(in the rows, 100 means zero)
Where one turn sends some rows of the set: a few examples, then the rows asked:
k41: [ 96,  95, 101, 119,  92, 100, 104, 101, 113, 102,  87, 109,  98, 116,  89,
  80, 128, 104,  71, 114,  99,  96, 102, 124, 111,  97, 108, 117,  87,  98,
  68,  89, 119, 127,  82,  90]
k752: [109,  86, 120, 102, 102, 105, 114, 115,  99, 105, 113, 118, 113,  80,  83,
 107,  84, 121,  82, 108,  85,  97,  85, 101,  65,  94, 109, 108, 102, 128,
  82, 116,  99, 103, 107,  74]
k363: [ 97, 111,  78, 104, 104, 111,  91,  91, 102, 101,  91, 108,  77, 151, 106,
 115,  80,  96,  94, 100,  90, 106, 112, 106, 102, 117, 127,  94,  94, 124,
 120, 124,  84,  86, 113, 104]
k914: [102, 107,  99, 109, 115, 109,  78,  99, 107, 117,  65, 104,  98, 142, 116,
 110, 110, 104, 103, 102, 100, 125,  92,  94,  88, 114, 118,  93, 117,  97,
 112, 129, 104,  81, 115, 125]
k335: [106, 108, 111, 124, 105, 121, 110,  96,  86, 109,  87,  94,  96,  82, 100,
  98, 117, 107,  92, 106,  81,  78,  78, 110, 105, 128,  91, 125,  77,  94,
  95,  85, 120, 122, 105, 124]
k573: [ 81, 102, 121,  82, 104,  76, 132,  64, 101,  81, 100, 107,  81,  85,  92,
  94, 114, 103, 127, 115,  93,  92, 119, 101,  96,  98, 101, 115,  99, 112,
 126, 113,  93, 107, 103, 112]
k528: [ 99, 117, 114, 127,  97, 115, 119,  86,  92, 119,  73, 107,  79, 103, 115,
  95, 107,  95, 113, 111,  79,  76,  83, 119, 103, 127,  94, 113,  76,  97,
  93,  87, 124, 121,  98, 114]
k204: [ 94, 111, 113, 101, 108, 103,  75, 107, 116, 115,  67, 104, 102, 130, 115,
 102, 106, 108, 109, 100, 109, 119,  91,  98,  88, 119, 113,  84, 115,  99,
 105, 124, 100,  71, 120, 132]
k999: [103,  84, 116, 100,  85,  87,  97, 109,  94, 112, 115, 122,  88, 112,  96,
 103,  80,  96, 113, 105, 100,  82,  82, 117,  68, 102, 124,  89, 113, 108,
  84, 104, 129,  90,  90,  74]
k932: [105,  93, 108,  94,  77, 105, 108, 110,  89, 133,  97, 134,  94,  75, 112,
  96,  87, 105, 100,  98,  87,  92,  91, 120,  73,  95, 107,  88,  86, 132,
  95, 114, 107,  93, 113,  77]
k197: [120,  98, 116,  78, 112,  87, 112,  57,  97,  85,  78, 105,  82,  81,  75,
  83,  99,  88, 126,  95, 108, 100, 104, 107,  83,  90, 101,  86, 104,  78,
  98, 110,  97, 110,  96, 118]
k905: [126, 109,  94,  92, 119,  87,  90,  86, 120,  77, 105,  94,  82, 124, 104,
 118,  89,  98,  94, 105,  98, 135, 107,  89,  88, 104, 111, 104, 112, 120,
  93, 122,  95, 110, 125, 111]
k944: [ 99, 106, 108, 130,  91,  99, 105,  97, 115,  94,  85, 112,  88, 120,  90,
  83, 111, 111,  78, 119,  90,  99, 100, 127, 112, 106,  98, 121,  83,  84,
  71,  94, 125, 127,  87, 111]
k575: [105, 111, 114,  86, 110,  92, 113, 122, 104, 104, 119, 108,  90, 101,  97,
  87,  91,  81, 115,  82, 116, 118, 125, 111, 103, 106,  84,  79, 107,  93,
 142, 104,  93, 106, 108, 112]
k126: [123,  97, 104,  68, 121,  78, 103,  67, 117,  80,  96, 108,  81,  93,  92,
  95,  93,  93, 121,  93, 111, 116, 104, 100,  85,  89, 101,  96, 107,  89,
  92, 126,  87, 109, 112, 118]
k182: [ 80, 100, 122,  93, 118, 110, 115,  75,  87,  83,  98, 110, 100,  98,  51,
 105, 102, 106, 113,  89, 112,  72, 116, 104,  93,  98,  96, 101,  96,  85,
 118, 114,  95,  94,  89, 115]
k469: [115, 110,  77, 109, 124, 119,  87, 109,  98, 116, 102, 115, 106, 127, 112,
 101,  87, 100, 110,  97,  98, 117, 108,  86,  96, 126, 117,  92, 107, 108,
 137, 129, 101,  98, 104, 104]
k360: [119, 126, 108, 129, 106, 115, 110,  89,  96, 103,  91,  91,  99,  99, 101,
  89,  95, 102, 109, 111,  82,  75,  80, 106,  95, 124,  86, 113,  84,  92,
  90,  90, 132, 133,  95, 108]
k795: [ 97, 109, 129,  94,  98,  83, 120, 101,  94,  93, 115, 103,  84,  96,  82,
  79, 107,  79, 105,  96, 110, 111, 136, 118, 103,  96,  87,  86, 107,  90,
 136,  88, 105, 111,  97, 108]
k893: [105,  92, 100, 118,  91, 102, 113, 101, 116,  98,  92, 107,  96, 114,  87,
  71, 110,  97,  68, 115,  89,  90,  98, 121, 108, 105, 118, 115,  79, 104,
  75,  84, 100, 130,  80,  87]
k623: [ 97,  70, 118, 112, 107,  96,  96, 100, 115,  97,  93, 108,  91,  86,  82,
  84, 109, 110,  78, 115,  98, 121,  95,  91,  98,  83,  92,  71, 111,  73,
  83, 124, 104, 100, 100,  77]
k740: [112, 114,  90, 106, 122, 115,  95, 121, 105, 115, 107, 124, 106, 118, 111,
 100,  79,  97, 115,  90, 107, 121, 114,  90,  98, 130, 106,  83, 103, 112,
 135, 123,  98, 100, 106, 105]
k45: [119,  93, 128, 105,  66,  92, 109, 123, 109, 103, 101, 104,  96, 112,  85,
 109,  73,  95,  89,  89,  82,  86,  72, 110,  61,  85, 107,  89,  95, 111,
  99, 108, 113, 105, 103,  93]
k200: [ 89, 109,  86,  95,  99, 107,  94,  90, 110,  94, 106, 115,  76, 146,  99,
 121,  77,  98, 108, 102,  96,  93, 114, 102, 102, 116, 127,  99,  86, 125,
 118, 127,  82,  84, 113, 107]
k13: [102, 110, 108, 122, 104, 116, 119,  89,  90, 121,  73,  99,  94, 101, 111,
  97, 115,  88, 111,  93,  90,  65,  76, 110,  94, 123,  96, 105,  83, 110,
  94,  83, 125, 124,  90,  96]
k731: [125, 116,  82, 103, 117,  97,  84,  90, 111,  85,  99,  87,  87, 137, 104,
 115,  91, 100,  83, 104,  93, 134, 108,  92,  91, 104, 111, 100, 114, 118,
 105, 124, 100, 108, 122, 106]
k890: [102, 103,  90, 121,  97, 104,  95,  95,  98, 102, 108, 119,  92, 100,  96,
  70, 108, 109,  85, 122,  95,  90, 108, 128, 119, 121, 107, 119,  80,  89,
  78,  89, 126, 121,  86, 100]
k365: [109,  96,  79,  85, 113, 123,  67,  92,  91, 105,  90, 116,  86, 111,  86,
 125, 106, 103,  92,  86, 116, 118, 110, 106, 102, 100, 114,  94,  95,  98,
  92, 127,  96,  84, 124, 122]
k114: [ 93, 122, 136,  85,  98, 100, 100,  76,  96, 101,  91,  88, 104,  86,  81,
  59, 110,  99, 100, 117, 106,  95, 123, 117,  89,  90,  97,  83, 104,  93,
 104,  97,  85,  80, 112, 107]
k416: [122, 114, 118,  94,  99, 124,  90, 116, 109, 113, 108,  86,  97, 119, 105,
 108, 107,  82,  96, 115,  88, 124, 106,  81,  88,  98, 115, 101,  99, 102,
 126, 112,  78,  95, 134, 119]
k233: [110,  99,  70,  93, 112, 119,  66,  94,  87, 107,  87, 103,  87, 120,  97,
 118, 108, 105,  79,  90, 105, 122, 107, 106, 105, 107, 119,  96, 101, 105,
 105, 124,  97,  83, 124, 120]
k710: [113, 117, 107, 122, 103, 117, 118,  92,  96, 110,  85,  84, 107,  95, 103,
  95, 113,  96, 104,  99,  84,  66,  75,  98,  90, 114,  91, 113,  82, 112,
  97,  88, 124, 134,  94,  95]
k56: [ 91,  91, 108,  77, 124, 114,  96,  83,  95,  91, 107, 117,  91, 109,  62,
 118,  99,  97, 110,  79, 122,  87, 114, 107,  95,  92, 101, 100,  93,  79,
 106, 125,  83,  85, 105, 119]
k494: [ 98, 124, 138,  78, 104, 110,  96,  99, 104, 110, 107,  80,  99, 104,  94,
  80, 106,  87, 104, 112, 108, 104, 117, 108,  88,  89,  95,  85, 106,  91,
 113, 103,  73,  75, 130, 112]
k647: [ 81, 119, 120,  89, 106,  85, 105, 109, 124, 100,  73, 104, 109, 104,  98,
  78,  92, 119, 111,  86, 115, 107, 104, 114,  95, 109,  84,  77, 106, 101,
 119, 124,  83,  81, 112, 129]
k550: [105,  95, 111, 110, 100, 102, 110,  82,  92,  98, 118,  93,  77,  74, 105,
 105,  92,  86,  97,  93,  79,  84,  95,  82,  91,  95,  75,  71,  86, 107,
 123, 116, 112, 109, 119,  72]
k619: [ 83, 110, 122,  98,  96,  82, 120,  98, 114,  87,  71, 112, 105,  91,  74,
  68,  91, 117,  99,  84, 108,  99, 115, 120, 100, 105,  86,  79,  96,  99,
 127, 112,  88,  99,  92, 125]
k207: [ 75,  87, 115, 121, 111,  87, 108,  82,  96, 100,  86, 110,  77,  90, 107,
 112,  92, 104, 101,  75,  93,  80,  86,  96,  94, 116,  73,  64,  97, 106,
 112, 120, 122,  89, 105,  85]
k632: [ 99,  71, 115,  94,  63,  92, 110, 123, 102, 116,  88, 127,  83,  93,  94,
 121, 109, 108,  96,  98,  87, 104,  79, 117,  78,  76, 112, 105,  93, 110,
  94, 119, 117, 104, 108, 101]
k581: [123, 105, 102, 101, 109, 123,  91, 106, 103, 112,  97,  88,  96, 128, 108,
 109, 106,  87,  89, 114,  80, 125,  99,  80,  88, 106, 125, 107, 102, 103,
 130, 119,  78,  96, 126, 118]
k62: [ 93,  84, 128, 108,  92,  96,  95,  77,  99,  95,  85,  77,  77,  82,  97,
 108, 106,  95,  84,  91,  80,  78,  71,  88,  85,  94,  84,  72,  90,  94,
 103, 114, 104,  83, 125, 101]
k618: [ 69,  64, 104, 110,  86, 103,  98, 110, 106, 106, 105, 123,  84,  94,  83,
  86, 106, 110,  90, 112,  95,  92, 101,  99, 115,  96, 105,  73,  89,  79,
 114, 126, 100,  85,  92,  79]
k538: [108, 103, 106, 122,  93, 113, 111,  93, 108, 100,  93, 113,  87, 106,  90,
  72,  98, 102,  72, 126,  78,  90, 102, 125, 111, 114, 112, 120,  68,  94,
  75,  87,  96, 122,  92, 103]
k169: [ 91,  86, 130, 106,  97,  85,  96, 120,  89, 111, 114, 111, 103,  91,  99,
 117, 108, 113,  83,  92, 101,  97,  86, 114,  70, 103,  99, 103, 119, 121,
  88, 100, 135,  88, 111,  89]
k124: [106, 102, 108, 117, 100, 112, 114,  95,  92, 114,  75,  87,  99,  87, 107,
  99, 128,  96,  99,  93,  87,  70,  68, 105,  96, 120,  96, 116,  83, 108,
  96,  83, 124, 125,  99, 111]
k239: [ 96,  94,  86, 114,  88, 102, 100, 100, 109, 106,  96, 115, 100, 107,  93,
  67, 117, 105,  79, 115,  98,  84, 102, 125, 115, 108, 118, 112,  79, 104,
  77,  90, 115, 121,  78,  84]
k866: [ 87,  72, 123, 113,  94,  81, 116,  98, 124,  91, 112, 106,  73, 105,  99,
  77,  91,  94,  91, 130,  80, 105,  98,  90,  99, 100, 110,  76, 104,  93,
 106, 114,  91,  99,  95,  67]
k792: [ 75, 104, 112,  77, 111,  83, 118,  72, 115,  83, 115, 113,  80, 114,  99,
 108,  99, 102, 125, 110, 100,  89, 120, 101,  96,  98, 107, 115,  95, 115,
 118, 129,  78,  91, 113, 109]

k752 turns into k932
k647 turns into k126
Now these:
k416 turns into k200
k197 turns into k795
k528 turns into k944
k469 turns into k233
k710 turns into k239
k207 turns into k623

Where one turn sends some rows of the set: a few examples, then the rows asked:
k873: [ 79,  90,  94, 112,  90,  98,  77, 149,  93, 106, 141,  77, 125, 120, 106]
k806: [ 98, 133, 111, 132,  86,  83,  98, 151,  79, 100, 106, 109, 101, 111, 105]
k931: [ 87,  84,  97, 132,  88,  71, 100, 137,  57,  83, 126,  96,  83, 107, 121]
k379: [ 82,  95, 111, 108, 108, 120,  87, 135,  74,  90, 144, 100, 104, 118,  81]
k336: [109,  85,  85, 146, 109,  97,  75, 149,  82,  94, 138,  97,  74, 133, 122]
k242: [ 96,  93, 102, 131, 115,  81,  73, 145, 105,  73, 124,  77,  93,  83, 123]
k737: [ 99,  72,  94, 134,  89,  85,  75, 105,  87,  67, 118,  78,  93, 106, 107]
k27: [103,  89,  98, 136, 130,  64,  85, 139,  90,  78, 124,  90, 110, 138,  92]
k544: [110, 106, 117, 114, 107, 108,  55, 126,  99, 101, 149, 108,  86, 138, 115]
k51: [ 98, 107, 123, 148, 102,  61,  82, 117,  85,  95, 131,  96, 112, 123, 146]
k644: [ 99,  94,  87, 133, 105,  73,  77, 134,  89,  56, 140, 102, 113, 137,  97]
k450: [109, 120, 118, 157,  88,  90,  90, 112,  92, 116, 153,  96, 102, 110, 117]
k692: [103, 115,  93, 116, 108,  88,  78, 105,  85, 125, 141, 101,  87, 130,  93]
k654: [ 98, 110, 108, 121, 108,  86,  79, 108, 104, 110, 112,  89,  68, 101,  93]
k824: [ 85, 130, 112, 129, 104,  75,  95, 113,  84,  99,  98,  89,  90, 106,  95]
k804: [ 85,  95, 117, 110, 108, 119,  81, 153,  87,  97, 143,  91,  98, 111,  85]
k779: [ 87,  87,  94, 112, 119, 118,  75, 126,  88, 106, 138,  84, 125, 123, 111]
k383: [ 93,  69,  97, 141,  85,  80,  63, 139,  81,  77, 132,  88,  79, 121, 103]
k614: [ 88,  76,  99, 137, 122,  71,  87, 129,  55,  90, 123, 100,  85, 124,  98]
k177: [ 86, 104,  88, 134, 138,  76,  79, 144,  79,  86, 135, 101,  91,  94, 108]
k216: [108, 111, 138, 150, 100,  76,  89, 108,  98, 101, 143,  92, 122, 122, 104]
k294: [ 81,  96, 104, 112,  94, 112,  88, 140,  80, 102, 142,  89,  97, 110,  75]
k109: [100, 105, 110, 152,  89,  73,  78, 105,  82,  98, 134,  97, 103, 121, 148]
k442: [ 94,  90, 108, 127, 139,  88,  92, 127,  67,  72, 122, 102,  97, 103, 128]
k776: [106, 102,  64, 145, 116,  91,  78, 135,  93,  98, 139,  91,  82, 113, 110]
k605: [112, 123, 114, 133, 114, 120,  78, 113,  88,  82, 104, 114, 107, 117, 112]
k199: [105, 101, 124, 113,  99,  70,  68, 134, 102, 112, 133,  89,  97, 142,  89]
k539: [ 93, 110, 120, 115,  96, 104,  76, 127,  80,  82, 133, 124,  66, 120, 123]
k412: [ 92,  89,  90, 135, 115,  90,  53, 128, 101,  58, 138,  94,  97, 102, 105]
k603: [ 99,  74, 113, 148,  83, 102,  96, 118,  78,  73, 122,  89, 122, 121, 118]
k71: [ 85,  80,  92, 114, 103, 116,  80, 121,  76, 107, 137,  87, 122, 132, 109]
k830: [ 97, 101, 145, 113, 116,  78,  75, 136, 100,  86, 111, 101,  82, 123, 104]
k829: [ 97,  98, 107, 145, 126,  99, 103, 120,  88,  83, 120,  88, 133,  97, 117]
k76: [ 95,  87, 112, 151, 100,  94, 112, 147,  69, 106, 120,  88, 108, 106, 128]
k8: [ 87,  88, 114, 111, 108, 117,  80, 132,  89,  97, 136,  85, 103, 115,  73]
k926: [ 78,  93,  99, 110, 104,  97,  87, 155,  81, 111, 141,  86, 125, 124, 111]
k29: [ 90, 117, 136, 126,  85,  99,  69, 135,  91,  64, 113, 104,  89, 124, 122]
k128: [105, 115, 135, 148,  94,  82,  90, 110,  89,  90, 152, 105, 123, 124, 112]
k948: [106, 122, 120, 134,  76,  92,  76, 154, 104,  91, 104,  95, 101, 111, 106]
k725: [ 94, 130, 105, 105, 101,  77,  75, 132,  91,  93, 155, 116, 107, 130, 100]
k115: [ 96,  99,  96, 150,  83, 105,  89, 138, 101,  83, 132,  81, 116,  89, 126]
k337: [103, 109, 114, 152, 110,  72,  75, 108,  95, 104, 130,  89, 106, 112, 147]
k821: [112, 112, 133, 156,  95,  96,  84, 123,  93, 114, 152,  97,  99, 116, 125]
k382: [ 84, 141, 102, 127,  94, 102,  81, 111,  84,  76, 120, 110,  88, 102, 116]
k986: [ 98, 103, 136, 135, 100,  95,  77, 123,  87, 101,  94,  84,  73, 125, 111]
k483: [ 98, 110, 111, 150,  92,  60,  76, 107,  97,  92, 132,  88, 115, 115, 138]
k224: [ 84, 122, 104, 111,  84,  74,  86, 109,  88,  76, 127, 112,  88, 110,  90]
k504: [113, 106, 111, 137,  93, 110,  84, 103,  79,  95,  94, 103,  99, 128,  99]

k605 turns into k776
k725 turns into k829
k177 turns into k824
Now these:
k926 turns into k216
k51 turns into k8
k539 turns into k242

